In the data rows, 128 means zero.
Some points, one per row:
[126 139 155 144 129 101 145 136 112 124 118 110  96 125 131 134 124 149
 138 139 126 122 121 118 132]
[112 117 146 124 121  91 104 108 159 165 141 114 112 106 103 167 145 110
 163  95 116 105 181  98 155]
[101 151  88 116 106 146 109 125 114 129 133  97 113 134 154  89 137 131
 103 138 126 137 150 145 122]
[115 141 146 139 108 135 145  95 153 112 173 150 147 122 109 132 134 113
 139 130 163 144 105 102 109]
[133 139 151  67 126  57  83 100 145 170 110  97 114 107  65 165 180 154
 176 112 138  71 177  28 134]
[134 107 142  74  99 137 148  90 142 128 139 130 120 103 152 135  98 111
 111 149 115 118 128 144  95]
[129 128 108 132 148 106 115 119 149 121 140 122 145 137 121 150 123 135
 129 126 123 129 123 110 152]
[114 174 151 146 157 137 128  90 115 122 130 136 147 151 137 130 129 118
  86 114 139 150 129  94  74]
[160 101 107 161 135 144 110 178 135 187 119 149 121 110 126 125  55 131
 131 132  95 136 107  87 116]
[147 117  95 120 166  97 123 125 159  76 138 114 154 147 142 141 113 136
 123 132 131 145 109 130 135]
[117 154 141 143 141 127 137 104 126 126 123 135 144 134 148 136 130 109
  95 122 135 137 125 135  74]
[174 118 160 139 115 158 137 127 113 133 120 127 148 118 138 130 101 118
 159 138 147  91 122 130 100]
[127 121 144 126  63 143 159 136  94 121  96  64 107 143 124 107 157  99
 179 161 164  57 143 132 134]
[120 131 118  84 138 130  81 148 108 107 150 135 151 152  99 147 155 123
 164 132 121  95 128 102 115]
[140 145 107 105 154 142 137 105 154  91 123 136 145 114 145 119 114 154
 119 122 133 135  97 110 141]
[130 143 127 118 134 145 130 138 121 115 142 125 127 143 128 118 124 114
 121 118 123 114 130 131 146]
[111 111 160 104  97 159 168 145  67 185 104  90 150 120 132 153 155 127
 114 109 146 114 167 165 136]
[171 104 116 148 116 144 137 154 146 168 117 140 116 116 126 124  90 138
 135 126 126 131 114 111 140]
[125  75 138 104  89 152  57 105 143 133 122 125 100 169 126 148 142 189
 117 133 104 175 124 126 133]
[104 191   0 117 103 133  38 112 125 146 126 110  45 183 165  53  88 147
  84 193  93 157 215 148  87]
[137 120 158  99 106 150 136 123 143 120 140 138 117  99 143 105 123 114
 132 144 131 117 132 136 155]
[129 123 150 153 120 102 152 112 108 144 127  80 125  96 120 131 108 112
 136 152  80  77 152 131 118]
[194 156 144 220 112 126 123 168 110 163 126 118  67 209 205 101 124 127
 208  86 135  77  79 172 148]
[133 121 121 128 138 121 131 130 136 114 139 132 124 123 120 135 124 137
 121 128 123 137 109 124 130]
[ 69 118 138 120  81 161 135 130  78 162 102  98 168  97 140 146 144 109
  77  99 185 134 208 174 113]
[113 166  85 114 120 123 100 134 120 128 121 110  92 140 146  84 131 135
  99 128 115 143 155 138 124]
[ 77 119 156 119  93 167 142 144  32 225 101  61 149 105  94 114 203  95
  85  54 165 126 204 125 130]
[137 100 132 130 109 141 153 126 125 132 112  98 111 120 135 122 114 131
 121 125 138 130 133 134  94]
[158 136 156 144 133  92 138 104 118 118 115  96 122  96 131 160 105 109
 155 143  94 101 121 166 136]
[ 85 188 157 136 164 138 113  94 155 104 109 183 141 171 153 124 107  91
 100 116 135 123 132 116  67]
[ 91 131  61 108 182 124  81  98 133 139 112 100 100 163 114 121 140 102
 144 153  81 122 121 150 140]
[124 141 132 126 141 135 146 132 111  99 152 155 137 137 105 135 122 116
 127 141 106 119 136 134 143]
[136 154 132 149 147 137 118 108 128 117 114 137 154 145 126 133 124 102
  86 111 124 138 151 128  85]
[146 113 145 152 137 110 128 130 137 116 139 180 154 133 117 126 114 124
 134 111 144 143 134 117  89]
[154 143 126 150 147 155 139 159 135 135 136 152 123 139 137 153 124 138
 146 115 108 125  99 135 189]
[101 146 143 115 138 138 109 128 112 143 127 130 144 152 144  84 147 117
 112 127 136 140 115 164  79]
Then 24 other points, each followed by its number:
[121 113 119 146 119 121 110 146 145 125 124 151 141 142 112 129 118 108
 132 116 152 137 130 118 100] 0
[ 88 109  89  93 160  84  97 140 129 122  91 121 110 140  80  95 110 115
 138 123 143 154 146 113 110] 1
[ 99 118 106 121 153  59  91 132 113 131 108 113 116 139  97 122 108 127
 125 140 142 128 154 146 126] 2
[145 143 148 113 101 141 160 115 148 139 149 108 122 106 142 122 128 108
 114 121 127 125 132 133 143] 3
[124 117 136 102 113 148 120 152 125 118 114 134 138 139 107 146 130 122
 126 122 137 124 131 121 117] 4
[132 137 157 112 124 157 178 119 146 158 135  96 123  70 154 107 129 136
 126 133  91 116 117 143 118] 5
[142 106 150 124 111 156 116 152 104 121 109 115 136 108 133 126 110 144
 160 145 131 100 127 132 135] 6
[110 150 142 157 175 147 135 172  85 122 104 154 142 170 135 158 112 118
 142 144  90 107 140 142 118] 7
[181 158  80  95 146 150 112 109 147 140 191 160 136 123 167  72  82 124
 132 105 115  95 184 175 135] 8
[108 136 158 147 117 112 145 121 151 111 150 137 138 114 117 139 135 121
 132 136 137 128 113 106 127] 9
[119 106 113 135  98 116  98  73 158  82 169 114 141 116 127 139 167 119
 176 140 188  88 141 101 142] 10
[138 104 139 103  98 163 125 144 125 133 122 135 140 157 108 152 142 130
 121 134 129 126 130 131 116] 11
[105 122 129 123 118 148 139 142  98 137 111 101 149 119 120 124 129 116
 112 108 139 143 154 134 142] 12
[130  96  96 121 165 117 159 118 147  59 140 106 133  96 130 158 119 168
 114 110 111 149 103 120 137] 13
[186 102  96 160  89 132 141 169 136 190  82 186 118  74 161 141  74 136
 100 105  98 116 121 108 146] 14
[128 137 162 160 136  93 151 142 126 112 132 122 114 108 144 119 133 145
 140 121 127  99 115 117 141] 15
[148 133 114 121 132 148 141 130 119 108 149 121 121 131 105 130 127 121
 124 133 109 135 119 121 133] 16
[141 141 113 144 122 147  88 118 158 129 151 161 109 110 130  85 111 141
 137 107 109 140 134 122 106] 17
[163  92 178 133 181 116 155 125  49 222 113 129 106 115 132  99 152 165
 117 114 106 111 163  92 155] 18
[ 75 133 103 110 143  49  86 117 127 102  85 119 116 139  91 129 130  85
 135 147 132 144 137 135  78] 19
[ 99 126  62  61 198 114 137  99 191  85 142 124 151 105 113 187 134 175
 101 115 154 114  53 142 115] 20
[ 78 142 143  93 127 135 104 148 116 137 128 124 138 151 119  97 157 143
 118 131 124 129  68 166  88] 21
[117 131 118 125 129 109 123 131 134 156 134  96 115 123  96 142 136 125
 163 115 121 110 136 107 143] 22
[100 140 156 140 135 149 159 104 105 136 104  65 147  84 144 172 114 119
 137 130  62  64 111 143 110] 23
Which of these numbered points is nearest to each point below by angle, seen from the average point of the first points? Its number follows each.
[132 120 155 154 125  75 145 142 123 141 129 128  97 110 134 137 136 132
 136 137 117 113 128 104 140] > 15
[ 48 118 109 131 137 163  76 156  94 135 124 144 153 139 149  54 157 109
 108 126 158 121  67 194  70] > 21
[ 85 133  85 131 162 109  84 114 151 128 112 126 122 157 109  96 147 107
 176 122 108 155 148 149 143] > 1
[ 92 151 146 113 169 138  89 143 100 148 132 105 155 144 133  85 144 135
 136 132 143 140 105 166  70] > 21
[142 103 164  87 105 125 135 176 135 124 140 130 146 106 129 170 140 151
 147 130 154 154 170 125 154] > 4
[117 151 100 117 154 103  97 100 130 115 126 138 116 151 112 116 136 113
 154 132 124 150 103 144 135] > 19
[ 69 144 136 130 140 167  88 137  95 153 108 122 132 135 145  71 131 128
 119 131 135 116 110 152  99] > 21
[158 120 128 141 127 131 135 148 134 153 113 139 123 106 133 112 101 126
 127 109 115 132 125 115 128] > 14
[141 115 125 127 141 127 137 125 142 110 141 124 134 123 131 142 132 136
 127 124 114 148 103 137 127] > 13
[ 88 186  51 127 112 139  97 129 125 155 138  86  79 123 143  83 119 119
  95 156 126 141 182 153 120] > 8
[140 138 150 114 106 142 132 126 129 138 128 125 119 111 136 122 117 120
 111 130 116 135 144 121 128] > 3
[110 150 108 116 121 123 109 130 130 132 135 102  98 135 133 113 139 132
 106 119 116 134 146 126 124] > 1
[146  74 133 103 101 149 119 150 133 104 121 118 137 160  97 121 143 150
 101  99 144  97 155  93 137] > 4
[130 122  86 104 161 122 122  96 175  79 157 116 148  97 136 151 111 145
  95 120 124 140  72 110 137] > 20
[131 125 143 146 131 126 158 108 149 114 150 145 117 128 131 134 138 121
 119 139 138 160 116  98 141] > 9
[106 142 153 140 116 126 141 105 140 106 150 140 135 109 118 129 151 130
 137 149 145 157 110 100 131] > 9
[118 151 149 171 122  51 187 130 113  94 114 108  92 130 154 137 146 166
 149 144 114  96 112  91 126] > 15
[104 151 112 125 153 123 106 130 144 128 118 140 123 150 122 135 134 116
 151 118 115 138 116 134 149] > 1
[134 115 126 126  92 146 125 110 131  98 124 122 125 121 130 152 155 121
 163 132 134  83 142 128 145] > 10
[ 96 120 144 148  91 110 151 100 131 108 146 142 120 125 109 140 157 103
 126 124 143 159  89 134 130] > 9
[130 107  93 105 148 130 144  97 167  97 161 123 152 115 124 131 117 145
 107 118 132 118 128 136 122] > 20
[143 136 122 110  86 146 111 112 136 154 115 123 118 191 146 113 157 118
 130 103 130 144 148 151 137] > 11
